Each row is where one point has got to under a steady rotation. How many steps took it there?
The counts run from 0 to 489.
[ 98 116 143 140 154 140 110 147 145 125  73 123 127 150 134 141 169 141
 175 122 132 135  98 138 131 146 128 172 148 164 108 130 141 165 160 126
 135  82 122 148 150 136 151 132 142 151 168 123 125 153 103  96 106  94
 109 148  92 178 107  62  81 116 156 154 168 110 189 180 129 118 120 152
 174 109 128 132  81 150 141 114 160 147 107  96 102 136 161 148]
372
[131 152 151 121 160 128 124 120 163 112  72 123 129 129 153 136 192 141
 174 122 146 135 110 155 139 159 106 173 159 123 117 106 117 151 163 113
 170 144 101 163 157 125 130 124 134 159 177 104 146 135  81 105 134 115
 121 139 121 171 126  69  77 147 161 135 158 123 207 171 109 127 124 126
 168 116 122 137 110 152 154 113 137 137  92 110 130 160 147 147]
476
[121 123 122 146 147 134 119 133 156 120  66 115 141 165 137 151 182 150
 145 120 117 152 132 118 172 153 138 151 151 162  90 111 108 157 185 116
 170 115 107 154 141 144 121 128 124 172 196 119 117 124 107  86 101  97
 128 100 123 161 109  77  67 139 154 140 157 119 162 138 145 126 132 121
 199 123 112 123 104 169 115 124 151 135 104 108 108 119 157 163]
297
[138 150 125 150 135 141 144 148 131 129 121 127 145 188 125 117 191 116
 183 121 119 131 116 147 153 134 150 165 162 157 109 107 129 157 167 109
 155  83 138 118 135 154 136  97 146 161 173 132 125 122  76 108 155 114
 128  93 115 174 114  80 101 155 146 136 163 135 189 165 109 127 119 122
 119 118 167 145  81 144 152 139 139 115 114  82 109 156 174 165]
234
[152 153 109 133 141 134  99 144 121 145  81 149 162 168 122 167 170 148
 136 133 114 158 144 124 161 143 130 150 173 173  93 100 122 152 166 124
 174 118 112 149 153 156 131 112 140 205 165 128 125 111 111  96 144  95
 143  92 115 182 135  73  79 132 146 143 152 125 157 165 127 122 124 113
 135 142 121 118  85 155 107 145 149 125 138 107 129 147 176 167]
411
[130 145 161 109 134 139 110 157 160 110  77 125 121 150 131 160 145 176
 148 135 130 148 117 148 144 148 110 180 157 155 128 111 116 136 176 127
 149  78  75 145 184 152 168 123 114 191 158 128 137 127  80 101 135  90
 109 152 106 179 127  66  98 174 154 135 157 137 195 151 111 128 103 137
 157 126 115 128  97 142 145 119 154 138 112 108 139 127 160 170]
272
[125 138 134 127 146 123 131 160 144 128  91 152 156 138 123 173 200 169
 143 115 102 154 146 130 133 126 156 178 120 143 107 131 118 168 149 114
 158 116 121 153 127 142 123 113 143 176 167 136 103 136 107  93 144  96
 141 106 130 211 151  74  59 145 151 131 146 134 176 172 108 145 118 134
 132 124 123 138 102 147 106 155 157 143 159 100 134 139 188 162]
96
[117 129 141 135 105 165 123 155 175 116  72 125 126 135 120 139 169 140
 149 119 124 157 128 147 155 126 121 203 137 172 129 116 107 131 187 109
 167  60 104 145 171 135 158 121 114 146 160 126 127 121  93 117 153 109
 138 143 120 185 110  64  89 149 145 127 169 138 188 145 115 133 135 101
 156 114 124 118 100 130 120 107 139 136 109  88 114 121 167 174]
351
[138 138 143 136 132 130 132 169 129 125  94 133 142 153 110 178 171 144
 145  97 121 155 117 125 155 144 145 149 148 142 117 126 132 157 159 128
 144  97 121 146 122 134 143 122 145 199 175 130 100 125  89  92 149  78
 134 112 122 196 130  83  72 177 146 116 172 130 188 137 116 156 138 118
 135 107 129 123 107 150 108 158 143 148 142 111 122 170 179 150]
388
[119 146 129 126 173 131 121 110 166 116  70 143 122 143 135 146 178 122
 165 121 128 139 136 141 164 157 133 155 165 128  95  95 115 170 166  98
 162 114 122 133 154 120 160 134 135 178 163 119 118 122 105  99 122  84
 128 105 104 165 118  65  76 151 155 123 155 121 178 160 114 150 113 138
 165 129 127 132 107 170 147 135 134 122  86 125 129 174 164 165]
479
[133 129 110 141 131 135  97 137 126 129  66 120 145 144 133 155 189 147
 176 116 145 162  84 125 157 152 111 168 177 175 112 113 130 128 159 126
 164  97 111 136 169 138 115 112 140 169 180 114 129 149  98 111 146  96
 127 142 110 170 114  67  87 127 146 134 159 118 177 170 116 116 158 126
 166 107 121 108  73 143 145 115 132 142 115  94 112 149 159 139]
261
[110 128 128 152 134 159 132 159 154 128  63 140 152 164 103 144 197 118
 154 101 114 154 132 141 161 114 141 183 139 158 105 126 128 126 142 106
 152  76 129 134 134 139 133 118 134 171 142 133 116 125  97 109 157  94
 147 121 133 218 125  70  61 140 157 116 154 128 148 176 102 153 120 101
 154 124 123 138 110 149 101 146 140 120 140 104 125 134 162 160]
356
[124 134 134 121 119 143 116 159 157 110  72 119 145 141 107 145 190 125
 168 117 121 172 120 138 132 141 153 182 157 151 126 124 115 149 147 110
 147  78 119 147 157 116 125 132 130 137 170 130 113 131  98 126 141 104
 116 136 159 207 127  64  81 166 141 113 172 125 189 153  98 124 133 117
 145 126 116 117 126 130 116 119 139 158 146 101 112 125 195 168]
463
[132 135 128 133 156 128 133 145 164 118  87 123 134 176 153 146 188 147
 176 103 114 110 131 123 155 156 140 174 141 149 114  99 118 156 164  92
 173 130 112 141 161 145 142 108 129 154 184 134 128 117  98  95 115 110
 141 139 111 167 135  56  73 146 151 141 135 135 175 145 118 130  88 126
 182 120 129 143  95 171 145 116 151 127  74 112 131 147 176 162]
84
[129 130 141 131 135 148 131 154 159 104  98 119 114 147 113 122 188 137
 164 126 122 137 123 161 161 124 116 182 163 167 115 119  96 147 173 100
 172  67 115 119 161 139 164  97 112 150 145 117 127 103  89 125 158 110
 134 109 118 170 121  59 104 164 146 127 143 133 181 162 104 150 114 132
 138 130 157 138  88 148 155 115 132 107  97  86 122 139 167 182]
347
[143 130 128 122 132 134 146 181 138 115 111 126 139 141 134 134 218 142
 157 110 122 144 127 149 143 104 160 176 160 136 107 138 115 149 155 112
 163 101 113 159 105 150 127  92 122 179 161 130 112 138  89 112 185  85
 135 104 130 178 147  86  74 133 143 113 145 132 175 171 110 154 118 124
 131 133 151 147 108 157 132 157 138 133 143  77 114 136 186 167]
99
[116 123 141 129 134 141 140 121 168 125  67 122 136 141 142 137 204 139
 170 133 121 135  87 136 141 170 117 164 163 147  94 130 119 145 171 107
 163 135 107 132 147 147 126 121 134 150 188 113 134 137  85 106 130 104
 119 125 127 158 116  77  88 152 164 140 154 117 165 166 131 115 133 145
 183 118 129 151  81 170 151 122 143 138  98  95 127 134 180 166]
81
[121 142 138 150 162 130 102 137 133 117  83 123 118 152 131 129 160 124
 153 128 142 121 148 155 162 137 146 176 176 132 108 102 123 165 174 138
 149  96  87 145 147 125 159 122 122 196 145 113 134 120  93  84 123  77
  90 102 113 171 116  90  79 132 162 138 167 121 184 181 130 137  79 123
 159 149 117 135 120 164 137 156 139 125 105 102 102 138 142 162]
403
[130 146 131 162 129 157 127 151 120 107  79 136 145 162  98 113 179 105
 173 104 131 151 140 158 171 117 151 183 167 152 108  89 124 137 158 116
 143  81 113 137 144 124 137 120 121 171 126 130 125 107  90 100 125 107
 126 106 143 193 111  76  84 135 146 122 148 123 181 178 112 151  90  85
 169 144 113 105 128 148 113 121 137 113 119 103 114 146 140 161]
143
[127 124 128 140 146 128 106 142 143 108  87 114 123 152 124 129 153 110
 164 147 158 158 118 169 158 139 140 158 186 152 100 110 122 151 200 134
 158 102  98 164 162 136 149 132 129 184 147 114 126 122  99  94 121 102
 102  98 135 162 105  91 100 147 141 140 197 115 192 173 123 110 134  98
 174 134 125 134 133 150 131 125 156 139 109 118 100 115 150 179]
405
[137 158 152 124 139 156 133 134 154 105  75 138 147 147 120 133 184 138
 167 115 157 158 115 141 133 137 146 190 169 133 133 105 134 123 156 105
 166  88 107 147 153 123 110 113 129 148 153 133 139 129  79 106 143 121
 137 131 152 195 110  74  60 160 145 101 184 132 188 158 104 107 119  97
 173 122 105 126 125 112 117 131 132 136 125 114 129 144 167 162]
251
[152 139 113 137 137 126 102 142 127 144  84 130 158 155 138 168 172 152
 133 134 129 170 138 137 176 150 117 140 175 173  98 111 110 140 179 115
 178 124 113 162 158 158 117 112 134 198 163 133 117 121 110  94 142 112
 150  95 118 179 126  70  72 133 136 144 156 130 167 164 131 114 141 104
 163 132 113 121  99 147 113 132 148 125 131 112 132 143 163 161]
410
[137 137 138 148 135 143 112 171 127 126 129 142 142 176 121 132 170 154
 155 127 124 151 136 148 134 118 151 163 154 172 115 134 126 164 166 136
 162  88 115 171 127 182 131  87 125 183 130 128 120 130 101  88 167  89
 135 101 108 196 132  60  92 113 147 158 166 147 172 169 126 134 115 127
 112 139 142 145  89 126 104 143 151 121 147  81 121 147 153 159]
20
[135 131 135 119 149 125 138 159 139 117  93 148 141 168 120 145 203 137
 156 125 118 151 125 136 121 132 158 169 138 124 108 147 119 163 135 118
 161 113 113 173 118 144 111 116 133 164 157 128 114 138  99  89 153 103
 146 103 152 211 141  68  68 150 145 135 150 133 182 159 102 145 110 133
 136 136 135 157 118 139 107 144 162 146 145 102 128 147 181 169]
97
[118 127 135 148 147 144 119 137 155 126 113 118 113 157 117 127 170 160
 182 119 137 136 109 144 128 140 138 171 168 176  91 131 104 154 160 109
 175  75 130 154 155 142 127  97 126 129 146 125 129 119  98 111 136 127
 118 123 109 178 116  39 120 126 158 154 164 138 180 186 110 118 129 162
 155 126 158 160  78 150 148 115 149 136 128  75 113 135 163 154]
449
[114 134 150 147 133 136 101 131 156 121  79 125 104 131 142 155 167 163
 149 141 149 148 124 143 150 159 128 164 162 152 111 111  95 163 186 125
 160 114 102 189 144 138 120 130 129 165 171 108 133 130  97  79 106  88
 117 118 114 162 112  80  99 135 151 151 157 128 202 149 130 114 123 142
 179 125 107 118 104 156 145 111 149 138 106 109 123 133 154 161]
295
[144 132 141 147 139 134 129 161 132  95 106 129 137 159 128 102 177 144
 168 121 134 144 122 151 150 114 130 204 162 149 120 139 101 117 161 127
 157  71  89 161 145 151 151  96 107 156 138 106 124 127  96 108 185 108
 133 113 136 176 116  47 108 119 162 139 166 137 182 176 127 143 140 134
 150 138 162 146  90 134 111 117 136 125 119  66 100 146 134 173]
134
[151 150 134 136 137 135 124 122 152 137 101 138 127 174 111 150 170 148
 165 126 129 154 107 125 140 188 124 156 187 175 102 101 116 143 165 109
 168  98 115 126 161 129 123 106 146 172 175 129 126 110  81 106 148 104
 132  92 105 178 111  68 102 182 149 125 172 134 179 134 113 117 143 143
 137 121 139 123  69 137 152 133 137 132 126 108 135 177 174 145]
50
[129 138 128 120 156 122 114 138 154 107  71 120 130 138 154 149 192 136
 168 100 150 132 115 150 166 148 124 168 159 138 119  82 102 139 169 113
 174 137 115 154 156 123 144 126 131 169 176 112 130 133  91 110 136 107
 141 136 119 147 135  75  80 151 154 115 139 127 194 162 119 141 125 108
 181 106 119 130 109 158 155 112 141 124  90 110 114 157 151 156]
477
[136 148 118 126 148 130 125 140 124 120  54 143 174 166 144 140 171 134
 152 128 138 159 128 136 152 138 151 176 161 140 115 116 125 151 180 116
 172 109 107 152 157 135 130 128 128 160 178 118 130 133 103  80 110 135
 135 118 139 181 106  67  62 122 141 129 154 122 178 181 131  84 128 104
 180 133 122 137 100 141 122 147 129 134 106 113 104 132 171 187]
116
[144 157 123 127 135 134 109 168 115 132 117 127 144 162 131 132 167 119
 152 145 128 147 133 163 139 141 141 171 183 162 113 105 140 157 170 128
 155  93 107 128 166 144 141 110 139 194 154 136 127 133  86  99 153  99
 106 121 113 178 125  89  91 139 131 146 163 124 199 191 104 126 116 112
 104 142 138 144  95 115 141 144 147 128 131  91 116 129 177 173]
123
[120 135 133 131 139 138 124 139 150 131  67 149 142 156 122 146 197 133
 172 100 129 153 126 124 129 145 152 176 151 130 112 127 129 149 123 117
 167 111 133 160 129 118 123 115 137 154 164 136 120 125 103 107 161 101
 130 129 138 220 131  53  72 146 157 101 167 121 171 142  98 143 131 128
 144 121 113 124 113 139 101 139 141 165 140  85 127 163 165 133]
467
[137 141 124 138 134 151 120 136 157 136 104 121 132 146 122 133 177 116
 164 146 135 158  89 154 128 155 120 167 189 175  95 130 120 141 168 127
 169 102 132 151 154 145 130 100 140 147 151 123 145 121  95 113 171 106
 118 106 121 182 113  69 114 127 150 143 183 124 168 192 109 112 162 134
 146 138 150 163  72 131 142 128 146 136 133  80 125 132 172 173]
338
[108 142 125 161 149 137 128 127 149 140  99 124 132 158  96 139 196 138
 174 116 122 136 115 127 152 144 137 166 174 171  90 109 119 161 147 104
 162  87 146 128 146 131 127 111 142 151 159 131 130 120  98 112 143 105
 121  94  97 176 107  47  96 139 160 134 160 131 169 166 118 137 142 160
 143 125 154 144  71 159 137 137 142 115 115  90 112 151 174 146]
447
[125 133 131 127 132 133 121 155 145 115  83 106 132 122 147 131 206 128
 177 106 148 142  79 146 147 136 119 180 176 133 120 112 119 118 160 128
 155 117 112 157 146 140 133 115 135 169 167 110 122 144  86 121 171  83
 115 141 134 159 132  80  96 124 154 124 153 120 184 192 112 137 135 126
 177 116 130 140  93 167 154 128 133 131 116  78 114 137 163 148]
473
[113 152 157 149 129 167 112 138 151 116  77 142 104 138 105 129 160 116
 156 136 153 174 134 167 165 132 130 172 193 164  93 109 126 147 167 119
 142  66 121 144 148 140 122 119 125 177 134 115 134 125  87  99 140  89
 119  88 135 195 102  89  90 138 139 124 166 121 190 181 115 153 115 113
 142 163 108 121 116 135 121 129 136 115 142 114 131 136 145 171]
145
[141 136 144 149 147 145 132 138 132 127 105 140 138 180 118 105 187 124
 194 122 135 132  86 149 128 155 134 163 167 160  91 121 153 144 140 119
 147  94 116 127 139 162 115 103 138 169 137 115 154 133  67  99 146 101
 116 121 107 183 105  61  95 134 154 146 162 122 178 175 117 117 112 156
 152 135 144 149  87 145 142 117 165 125 115  97 127 150 145 147]
156
[144 131 118 131 162 116 123 143 137 126  72 133 156 163 131 147 190 156
 183  89 134 125 106 120 153 153 130 159 171 165 107 111 127 136 143 111
 171 101 105 130 163 141 144 107 126 176 161 125 130 127 103 117 136 102
 147 126 104 165 128  43  87 130 168 133 150 124 168 164 122 118 116 138
 181 115 134 130  88 163 135 121 139 123  98 100 132 163 148 141]
265
[134 115 148 128 109 158 108 154 178 101  86 106 114 146 114 123 192 129
 161 130 139 152 119 152 156 128 143 180 179 154 101 113 109 127 163 116
 159  74 114 142 151 133 126 111 103 161 140 124 123 115  72 121 161  77
 104 123 155 177 123  78  97 153 144 101 160 119 169 161  95 144 107  94
 160 139 100 124 134 145 132 122 137 138 141  93 120 119 179 150]
67
[137 128 127 115 119 140 110 157 130 119  88 124 148 160 140 141 171 138
 147 150 113 170 124 147 168 135 129 158 154 166 109 108 126 168 203 120
 156  94 104 130 159 159 137 134 131 180 173 134 124 142  95  81 113 110
 116 124 124 162 114 102  78 146 130 160 154 110 196 166 137 122 129  92
 147 127 120 120 100 139 134 122 153 119 110 106 119 114 183 188]
13
[124 135 130 164 118 162 120 145 151 118  87 129 131 146 114 149 160 142
 147 119 149 157 133 144 164 137 134 198 172 177 126 109  97 120 192 126
 162  74  98 143 153 119 115 129 111 156 180 124 135 124 109  83 133 104
 117 107 130 175  91  83  90 131 148 113 186 135 186 163 144 108 133 101
 184 123 110 107  97 142 108 150 127 130 132  82  98 117 163 162]
36
